One turning vector, and how many ticks it has turned:
The counts run from 0 to 434.
[ 17  -1  12  -4  15 -26  43  28   4   9  31  -2   1   7 -36  -5   3  55
 -21  21  12 -17 -25  18  16   8 -14   6  21 -15 -17 -26] : 167
[-14 -12  -9 -32 -38 -10  -9  29  49 -43   6   1 -20  15 -35   2 -10  -5
  18  17   8   9   4 -27 -20  -2 -23  17 -24 -13  14  14] : 185
[ 27  20  21  22  15  11 -12  -8  19  11  18   9  27 -26  24 -22 -21  47
  27 -15 -18  23   3 -29  25 -33   4  16 -19 -18   8   5] : 292
[ 14  25 -15 -14  47  48   1  12  -8  -9  18 -12   7 -32  -3  11  17 -13
 -12  16 -11  23  27 -32  27 -19 -19 -13  23  20  -2 -22] : 409
[ -9   6 -27   8  19 -13  17  36  -6   6 -15  35  34  30  -5  -7 -13 -13
  28  -3 -23  -2  26 -12   4  -5 -31 -14  12  53  28 -12] : 65
[ -1 -23   0  23  -3  -1  11  -6 -30   4  11 -13   1 -18  25 -45 -43  51
 -38   9   4 -28  11   2 -15  -4  -3  21 -12  -9 -19  27] : 366
[-14  33  17  20  32  32 -18 -13   1 -25 -32   2 -23 -31  20   2   1   8
 -29  19   8 -31  12 -21  12 -12  25 -27  20  20   0 -16] : 132
[ 11 -16  -2 -18  14  -3  21 -24   4   8 -41  33  30  14   3  26 -37  25
   9 -27  -9  17 -39   5 -16  32  -8 -14  32   8 -10 -21] : 151
[ 31 -39   9  -2  19 -38 -49 -13  19  -8   5   9   4 -11   9 -28 -20   2
 -10   0 -22   4  21   0 -34   5  28  19 -18 -22  -4 -34] : 277
[  5 -12  -6   2   8   3  41  26   8   0  19 -12  38  -1   2  20  27   6
  -1  30 -10 -12  36  -3 -21 -10 -10 -49  24 -26  37   3] : 256
[  2  13  -4   4   0  15 -23 -25  24  20 -13   5   5  16  -8  30 -24  24
  50 -32  -6  28 -13 -14   8 -35 -15  21 -20 -12 -11  36] : 302
[-32  -3 -12  12 -30  -1  11   8 -17  -1 -20 -29  -4  -3  -9 -37 -14  62
 -18  10   9  17   1 -24   1 -24  -3 -10 -12 -15  14  46] : 375
[-13 -32 -29  10   7 -20  -7   5   2   3 -15  48  12  42  -4  -9 -37 -17
  14 -25 -19  -6  16  11 -27   5 -30  20  -7  38  -4  -4] : 71
[ 27   0 -11 -36  15  12  -4 -18 -17   5  13 -46  -3 -19 -14  11  29 -22
 -26 -17   5  45 -15 -20   6  20   9   9  -7 -33 -25 -17] : 395
[-31  13   8  48 -28  -5  27  13  10  -2  16  -3  -8  15  -1 -29  21  25
 -18 -16  17 -26   9 -15  21 -17  -1  16 -38 -30  -1  31] : 94
[ -7 -10   0  23   0 -22   2   3 -37   6   3 -19  -9  -9  19 -46 -39  45
 -38  11   4 -42   9   9 -15  -2   6  15 -10   1 -18  20] : 364
[ 33   8  29  22  -8  34  38  42  -1 -12  10  10   6  -8  14  33   9 -37
   1  38  11  -7  12 -12  18  -6   2  -6  27  24   6  18] : 332
[  3 -10   5 -10  28  28 -35 -47  -1  -5  -9  -7 -24 -31  18  22  16 -31
 -38   9  19 -28  14 -15   4  14  28  12  -5  -7 -19 -22] : 123
[ 10  -8   9  -9  29  31 -30 -45  -2  -4  -6  -2 -19 -38  23  21  15 -28
 -37   9  16 -25  13 -15   9  14  29  11   1  -4 -18 -26] : 124
[-41  -6 -24 -10 -25   6 -12 -23  22   1 -25 -18 -11  20  -9  30  25 -20
   6 -11  25 -11  18 -37  -3   3   4   5 -38 -34  11  35] : 108
[ 11   3  -1   1   3 -14 -13 -25 -32   6   4 -38  -4 -23  27 -44 -36  36
 -29 -24  -3  -9 -11  -4 -16  10  14  20 -26 -26 -29  11] : 7
[  0  56   4 -13  -3  -1 -21  -3 -21   0  28 -22 -12 -39  14 -32   1 -12
   9   2  -1 -44  -5  -6  31 -20   1   9 -30  32  10 -23] : 207
[ 40  17   6   4  43  28   0  15   2 -29  26  -3 -12 -11   4  10  13 -49
 -32 -16 -15  24   5  -2  -9   6  -8   4  17   1 -35 -28] : 47
[  1  20  10  31   5  -3  38  15  -7  -8  23 -25 -10   8   0  11  34   1
 -34  -3  -3 -34   1  37 -24 -11   1 -48  21 -33  -5   0] : 247
[  2 -10 -21  -9  28  40 -13   3   9 -23 -17  38  10   0   1  14 -19 -27
   9  -6 -23  37  19 -17  -8 -15 -32  -8  25  46   3 -12] : 419
[-28  27 -12  -4 -28  28  -3 -21 -29  13  -8   8   9 -23   8  -6  -3   9
  26  -1  -1 -10 -13   7  27 -49 -14 -24  -2  50  31  10] : 219
[ 22  18 -11 -15  52  55  -6   3  -4 -11  31 -17   2 -33   5  14  14 -18
 -21   9  -8  18  25 -30  14 -14 -21  -2  17   4 -18 -18] : 407
[ -5 -13 -29 -20   1  24 -27 -18   0 -11 -19 -23 -29  14 -38  32  10 -14
 -10 -16   2  61  -7  -7 -14 -20 -12  -6   5 -10 -24  16] : 32
[-14   4  -3   1  13  10  -2 -17  19 -19 -62  28   4  20   7  23 -45  25
   8 -26 -10   2 -24  -3 -30  14  -7 -28  30  15  -5  -1] : 147
[ 42   5  25  11   7   7   7   8 -18  24  20  -5 -20   1 -22  39  34 -31
  -5  18  23   6 -22  22  39 -12  20  19  13  11 -27  -6] : 320
[ 15  -3  -3 -55 -40 -32 -12  18  17 -18  11  -5   4  -7 -23 -10  11 -36
  25   8   3  16 -15 -24   6  22   3  23 -31   5  24 -25] : 192
[ 21   2  16  15 -11  -3  47  -7 -23  11  28  -9  11  -3   6  13  44 -10
 -33 -12   3  -7 -22  43  -8   2  13 -38  25 -24  -7 -20] : 243
[ 24  -9  17  15 -12   5  44 -12 -23   9  29  -6  14  -7  11  13  37 -14
 -33 -18   1  -2 -26  47 -12   2  10 -32  24 -23  -8 -18] : 242
[-11  34  18  17  32  26 -16 -12  -3 -17 -30  -1 -21 -33  16   1  12   5
 -31  23  10 -30  10 -21  21 -12  30 -28  19  21   4 -22] : 131
[ 15 -58 -20 -26   3 -28 -13   1  18   2  -3   8  37   1  -3   8  -2  -8
  11  26 -18  12  36  -8 -35   7   7 -15   6 -15  35 -20] : 267
[ -6 -16  -7  -7 -45   9  12 -38 -33  20 -16  18  13  -1  -2  19  16 -15
   5 -24   2  23 -42  41   1 -16   6 -29  13  26  11  -3] : 230
[ 23  14  -8 -13  17   0 -13  13 -13  -9  -8 -21 -27   4 -39  12  42 -42
 -23  -9  -3  50 -15   1   8  -1  17 -15  17   8 -20 -33] : 40
